Named moves (each a turn or a mirror), then the moves between two rows, first move first; the first pair answered
move k_464:
[ -6 -12  20   6   4  35  11  -3   5  -2] -> [ -6 -12  19   6   4  33   9  -4   3  -4]
[-5 -9 -1  7  3 -1 11  1 -1  3] -> [-6 -9 -4  4  4  3 -4  1 -3  3]
[-25  -3  17 -13 -10  -1 -24 -23  16 -29] -> [-27   0  19  -9 -16  -8   3 -26  25 -25]
[-15  15  16  -5 -15  -2  21 -24   2 -18] -> [-15   3  10 -13  -7  10 -24 -17 -12 -23]
move k_81:
[ -1  12 -10 -18 -14  -7 -17  -4   3  -1] -> [ -7  -6 -22  -2   5 -13   8  10  -7  12]
[ 4 -8 -6  7  2  6 -1  7 -8 13] -> [  9   2   1  -2  -7  12 -14   0  -2   6]
[-11  10  32   3 -16  16  -6 -25  10   0] -> [-27  19   8   3 -16 -30   5 -13   9  -1]
move k_152:
[ 14  -3  -1   5   7 -15  16  18 -22   4] -> [  5  16  17  -8 -18 -17  15  -2  -1 -17]
[-23  -8  -1   2  17  -2   0   9  -2 -13] -> [-17   2  -8  -5  13 -17  -2  11  -3  -8]
[-25   0  -7  -7   1  -3 -37   7 -10 -11] -> [-27  -4  -3  -8   2   2 -35   6  -9 -10]
[ -6  -7  26   1  13  11  23 -12  12   9] -> [  9  -2   3   3  19 -12  22   8  -1  24]
move k_646:
[  9   6   7  -6  -4  18 -11   7  -6 -11] -> [11  2  7  4  2 20 13 10 -7 -4]
[-10  -5 -26   1  16 -27 -16  16 -11   6] -> [ -1  -7 -24  -1  16 -16 -26  16 -14   7]
[  4   5   1   0  -2   2 -12  -2   1  -3] -> [ 9  1  2  3  2  7 -4  2  1  2]
[ -9   6  -7  -4  -9 -15  -3  -6   1  -6] -> [  6   5  -3  -6  -9   0 -19  -5  -4  -3]
Then:
Between the rows of a pair lie 2 to 3 moves.
[  8 -12   4  14  16  21  -6  10 -20   1] -> [ 14   6  24   5  -3  24  -1 -10   0 -11]  k_152, k_152, k_646
[ 18  -1 -10   8   4  -3  16  15 -12  21] -> [ 16  19  -7  -3 -13 -14   3   7  -3  11]  k_81, k_152, k_81
[ 37   4 -10  -5  -2 -11  -3  22  -6  12] -> [  1  -5 -13 -12  -5 -16 -34  17  -7 -13]  k_152, k_81, k_464
[-14  -7   6  11  14  11  24  -7   3  -5] -> [ -3 -13  -3  13  21  12  13   3 -10   3]  k_152, k_646, k_81
[-12   2 -25  -2   5 -40  21  12  -6   6] -> [ 18  18  -4  -6 -12 -28  35  -1  12  12]  k_646, k_646, k_464
[ 15 -10 -10 -12  20  23 -22  17 -18  19] -> [12 19  5 -9 -6 -6 40 -6 17  9]  k_464, k_152
[ 17  19  -4  -5 -11 -17  -4   8   5   5] -> [-12 -10  -2  12   8  -7  27   7   5   0]  k_152, k_81, k_81
[ 11 -12  -5  18   7  17 -14  -8 -12  23] -> [ 10   0  10  13  -9  22 -14 -23   1  12]  k_646, k_81
[ 19  -7 -19   9  17 -12   6  20 -11  19] -> [ 16 -11  13   1   7  36 -11  -5   4   0]  k_152, k_646, k_152
[ 31  13   9  -5  -4  10   3   0  32 -12] -> [31  6  9  0  3 18  9  2 28 -8]  k_81, k_81, k_81
[-24  -7   1   4   1   9  -7  -8   3 -15] -> [-11  10 -12   2  -3 -22   7  -2   3  -4]  k_464, k_152, k_152
[ -4  16  -3  -9 -15 -16 -13  -3   2  -5] -> [ -2 -13  -1   3   5  19 -18   5 -11   4]  k_81, k_464, k_81
[ 5 -6  5 13  7  5 28  3  7  5] -> [-11 -14   7   5  11  23  -8  -1   0 -12]  k_646, k_81, k_464
[-11  13  -3  -2   1 -16  15  -9  22  -5] -> [  1   0 -11   9  13 -10  26  -2   6  13]  k_81, k_152
[  9  17   0  -4 -12 -13 -17  -2   8   6] -> [  4  15  -4  -3  -9 -25  -7   2  11   3]  k_646, k_152, k_81
[19 -7 -3 10  7 -2 15  6 -5 14] -> [-18 -13   9   0   0   4  -6 -11   4 -17]  k_646, k_646, k_152
[ 2 -7 18 -1 -8 16  4 -5 10  4] -> [ 12   7   1 -12 -12  -5 -17   5   2   9]  k_152, k_152, k_464
[  8  10   4  13  -5 -15  28  -9  14   7] -> [  9  17   9  -6 -15  -8 -22 -14  11  -9]  k_646, k_646
[ 28  -8   0  -3   8  27 -26  14 -19  18] -> [-14  27   2 -20 -21 -29 -10  -9  13 -16]  k_464, k_646, k_646
[-5 -2 11  6  0  6 24 -7  6  3] -> [-11  -8  -4   9  11  -5  19   7  -5   6]  k_646, k_81, k_152
[ -5  -8  19 -14  -3  15 -16 -12   4 -13] -> [  8  11  -2 -18  -9 -22 -19   2  -3  -1]  k_152, k_152
[  8  12   8  -5   2   9 -21  -1  -2 -10] -> [ -4  19   7   2   0 -12  14  -3  10  -9]  k_152, k_464, k_646
[-13 -28   3   3  15  17  -7   3 -12   3] -> [-14   6  -9 -12  -9 -34  -7   5  -2  -3]  k_464, k_152, k_646
[ 16   1  29   3  -8  36  20 -19  17  -1] -> [-17  11  22  -2 -18  -2  20 -25  27 -20]  k_646, k_646
[-26 -21   6  -4  12  15 -35  -7  -8 -20] -> [ -8   6   6 -18  -7   0 -46 -10  -2 -21]  k_646, k_81
[-22  13  -2 -11  -8 -29   3  -1   5  -9] -> [ 22   1   8  -8   1  23 -20   4  -8  11]  k_646, k_646
[-15 -10   1  -4   3  39 -32  -9  -1  -1] -> [  0  25 -14   3 -11 -20  34  -3  12  18]  k_464, k_152, k_152
[  4  -8 -23   6  -3 -20  23  16  -1  -1] -> [ -6 -12   0   6 -12   2  34  -3  12 -12]  k_152, k_81
[11 -5 17  3 14 37 -2 -7 -3  4] -> [  6  31   8 -16 -12 -15  -1 -12  12  -9]  k_81, k_464
[-2 -5 19  7  6  6 17 -2  6 -8] -> [ -5   1  -3  -2  12 -16 -11  12  -7 -11]  k_152, k_646, k_464
[-11 -20   1  -3   9  13 -22   0  -7 -10] -> [ -3  10  -9 -10  -8 -32 -10   2   1  -9]  k_152, k_464, k_646
[-13 -18   6  24  15   0  28   6   8  11] -> [ 14  14  15  -8 -13   2 -34  -5  11  -3]  k_81, k_81, k_646
[ -8   2 -19  -6   1 -14 -10   2  -3  12] -> [-19 -12  -2  -1   4  15   5 -12   5   6]  k_152, k_81, k_81
[ -5  13 -19  -4  -9 -38  12   6   3   4] -> [-26  -9 -11   9   7 -20  30   2   7  -2]  k_81, k_646
[ -9  -6  18  -2   3  26 -12 -14  24  -4] -> [ -9  -2 -22   1  19 -23 -13  17   2  14]  k_81, k_152, k_152
[ 19  -7 -14   5   8  -6 -24   4 -12  12] -> [  9 -15  -1  20  11   3  24  -2  -2  14]  k_464, k_646, k_81
[ 4  0  3  8  1  8 21  7 -3 21] -> [-6 -6 -5 11  9  1 17 13 -8 20]  k_464, k_646
[ -7  13  25   8 -27  11   0 -23  31 -18] -> [ 21  20 -18  16 -11 -38  12  15   6  19]  k_152, k_464, k_152
[ 18  17   1   8  -8   2   8 -12   4  -7] -> [17  3 -5 17  5 13 11 -3 -5  3]  k_464, k_152, k_646
[-18 -35   4  15  40  33 -23   4 -21  -2] -> [ 36   1  11  -5  15  34 -49   0 -17   7]  k_152, k_81, k_81
[-27  -6  21   1  -8  22  -2 -18  15 -23] -> [ -1  17 -16 -13  -6 -22 -38   9  -8  -8]  k_152, k_81, k_81
[-12  -5 -12  15  10 -15  33   6   1  10] -> [-16 -20 -20   9  24  -5  -3  16 -16   8]  k_464, k_646, k_646
[-37 -17 -29  18  16 -26  -8  19 -16   1] -> [-10 -16  -5   2   9  25 -55   9 -19  -3]  k_81, k_81, k_152
[ -3  18 -10 -15 -13  -5 -20   3  13 -11] -> [29 13 -2 -6 -7 17 -3  6  9  8]  k_464, k_646, k_646
[-10   4  12  -7   8  21 -19   9  -2   5] -> [-6  8 -4  1 12 -6 10 19 -4 17]  k_152, k_646, k_646
[ -2   9   6 -14 -24  10 -14  -9  13   2] -> [-24  -5   5 -10 -15  15 -11  -9  14  -3]  k_81, k_152, k_646
[ -1 -15  -3   4  18  -6  32   1  -3  16] -> [  3 -16 -14   0  23 -12  15  11 -15  19]  k_464, k_152, k_81
[ 12   2 -19   6  10 -16   9  14 -12  19] -> [ -8 -13  -9  -3  12   7 -32   6 -15  -1]  k_152, k_81, k_464
[ 10   3  15 -18 -13   5 -30 -14  10 -22] -> [-12  -6 -17 -11   5 -35 -15   8  -4 -15]  k_81, k_464
[  5  -1  11   8  -2  12  39 -14  17  -7] -> [-18  -8 -22  -9   9 -10 -32   6  -7 -17]  k_152, k_646, k_464
[ -7  22  12 -13 -11 -11 -19  -5   7   2] -> [ 9  1 19  3  2 22  5 -1  4 17]  k_646, k_464, k_152
[ 62  23  12 -11 -10  17  20  16  -6  16] -> [ 25  18  40 -13 -23  38  22 -12  19 -16]  k_81, k_152
[ 22  -3   8  -2   0  25 -33   1  -8   7] -> [ -8  -3  -2  19   5 -16  35   3   5  10]  k_646, k_646
[-19 -11  11   4  -4  23 -10 -11  10 -23] -> [ -9  -6  15   8  -7  29  -2 -11  14 -19]  k_464, k_646, k_646
[-35 -10   9  -1  -1   1 -10 -14   3 -23] -> [  0 -16  20  15   9  28  26 -13   2   0]  k_646, k_646, k_464
[  0  22   5 -25 -21 -18  -3  -5   9  -9] -> [ -2   4  -3 -25  -5  -4 -35   7  -7 -10]  k_81, k_646, k_646
[-24 -27 -22   8  20   0 -13  12 -13   1] -> [ 31 -11 -13   2   6  15 -18  12 -15  22]  k_152, k_646, k_646
[ 20   5  12   1 -18  -1  15 -30  23   6] -> [ 30   3 -10  -8  -8  -5 -33 -13  -1  11]  k_464, k_152, k_152
[-11  -9 -20   4  17 -14  18  16  -8  -1] -> [-27  -1  -9 -12   1 -11  -8   1   4 -26]  k_646, k_152
[-10  10 -24   5   4 -16  -2   5  -8   7] -> [-18   3   0   0  -2  20 -18 -13   0  -6]  k_152, k_152, k_81
[ 8 10 12  8 -2  1 11  7 -2 15] -> [ -9   2   0   4   3  -5 -13  16 -12  10]  k_646, k_464, k_81
[ 2 -8 -9 13 12 -1 22 10 -4 16] -> [ 10  -1   1  -5   1  18 -26   2  -9   3]  k_464, k_81
[ 14  -3  34  -2 -18  30   7 -16  10   4] -> [ 35 -13   2   5   5  12  -5  17 -18  29]  k_464, k_152
[  3 -20  14  14  11  29  -6   8  -4  11] -> [  0   0 -15   3   8 -12 -30  20 -13   7]  k_646, k_152, k_464
[ 12   6   3  12  16 -18  14   6  -9  22] -> [ -6   7  -2   1  15 -28 -21   8 -13   7]  k_646, k_464
[ 20  -1  16  -7  -4  29 -21 -15   7 -20] -> [ 44   2 -11  10  11  -3  18   9  -7  12]  k_646, k_152
[-32  -5 -21 -17   5 -20 -24   1  -2 -11] -> [  2   4 -20 -24   1 -12 -37   9 -10   5]  k_81, k_152, k_646
[14 -1 -2  4  1 -7  9  4  1  8] -> [-3  0 12 -1 -6  0  1 -7 10 -9]  k_646, k_152, k_646
[ -8 -21   3   6  17  13   0   2  -2  -4] -> [  7   7 -10   0   2 -28   7   8   1   4]  k_152, k_646, k_464
[  9  -4  -4   8   0  11 -24  12 -18   0] -> [ 13  18  -2   3 -19 -19  -2   6  -3  -1]  k_646, k_152
[ 33   9 -17  11   2 -35  10   5   4  11] -> [ 26 -18 -14  26  23  -1  19   5  -3  16]  k_646, k_81
[ 6  4  3  7  3 -1 29  2  1  9] -> [-10  13   1 -13 -11 -12 -14  -2   3 -12]  k_646, k_646
[-16   4  25   6 -11  11  24 -20  21 -19] -> [-16 -24   1  22  21  11  30   5  -4   1]  k_81, k_152
[ 19  10 -10  -5   6   8 -29  14  -4   4] -> [ -2  21   6  -8 -12   3 -22  -5  16 -17]  k_81, k_152
[  6 -19  -5  -1  16  23 -29  13 -15   6] -> [ -3   3   0 -15  -5   9 -46   2  -5 -11]  k_81, k_152
[-18 -14  -6  12   4   1   0   8  -1  -4] -> [ -2   8  -8   8 -10 -18   9   7   6  -2]  k_152, k_646, k_464
[ 13  -5  -1 -12   4   2 -35   8  -4   7] -> [ 25   5   4 -13  -5   3 -25   4   1  12]  k_646, k_81
[  1   5   4   5  11 -19  21  14   3   1] -> [23  5  5 -1 12  0 -9 20 -9  6]  k_81, k_152, k_464
[ 33  21 -11 -11 -10 -13  -7  -8  -1  13] -> [ -3  12 -14 -17  -9 -20 -29 -12   1 -10]  k_152, k_81, k_464
[-16 -17   4  -3  16  34 -40   5 -15  -2] -> [-28  -5  -3 -10   5   7 -47   1 -12 -14]  k_81, k_152
[-21   3   0  -2  -9 -17  -4  -2   5 -14] -> [  8 -11   5  11   5  10  20   5  -3  10]  k_646, k_646, k_646
[ -9  13  -7   6   0 -20  14  -1  -1   0] -> [ 1 -8  2  8 12 21 -5 -1 -9  4]  k_81, k_464
[-29 -10   5  -2  -4   8 -12  -7   1  -8] -> [-10   0  -6  -9  -6  -2 -31   2 -10   0]  k_152, k_81, k_81
[-21  -7  12  -5  -9  19 -15  -8  -6   0] -> [-32   4   1  -5 -15 -16   2  -6   1  -2]  k_81, k_464
[-22  14  -7  -7 -10 -26  -7  -1   3 -10] -> [ -3 -21  -4  10  21  17  -5  13 -14   9]  k_646, k_81, k_81
[ -5 -34  -9  -3   7   7  23   7   3  12] -> [ 13 -19   9  -8 -10  21  19  -8  12  10]  k_81, k_646
[ -7  -4 -19  -6  11  -8 -42  19 -18   0] -> [-29 -23  16  17  12  22  23  -8  10  -5]  k_152, k_464, k_152
[ 23   8   3  -5  -4   9 -24   4 -11  14] -> [ 26  -1  -1   6   6  11  -4   7 -14  27]  k_646, k_464
[  5 -18   3  19  12  17  36   2   3  15] -> [  6   9   3 -17 -10   9 -45  -4  -1  -8]  k_464, k_81
[-13 -23 -10   8  11   1   1  13 -13   9] -> [  2  -3  15   7 -10   6  28  -6   9   7]  k_81, k_464
[-15   9 -10   7  -1 -20  29   7   4  -1] -> [-18  10 -15   3  -2 -29  16   6   2  -5]  k_646, k_81, k_152
[ 26   7   7   3 -27  -3  16   0  11   3] -> [ 34  -6  -8   2 -12   1 -11  18  -8  11]  k_152, k_464, k_152
[-23   7 -19  -6   7 -25 -19  15  -7  -2] -> [-29 -17  -9   3  21   7 -14  10  -6  -5]  k_152, k_152
[  3  11  11   4   3 -12  19   0   6  10] -> [  2  15  15 -10  -5  -9 -15  -4   6  -1]  k_646, k_646
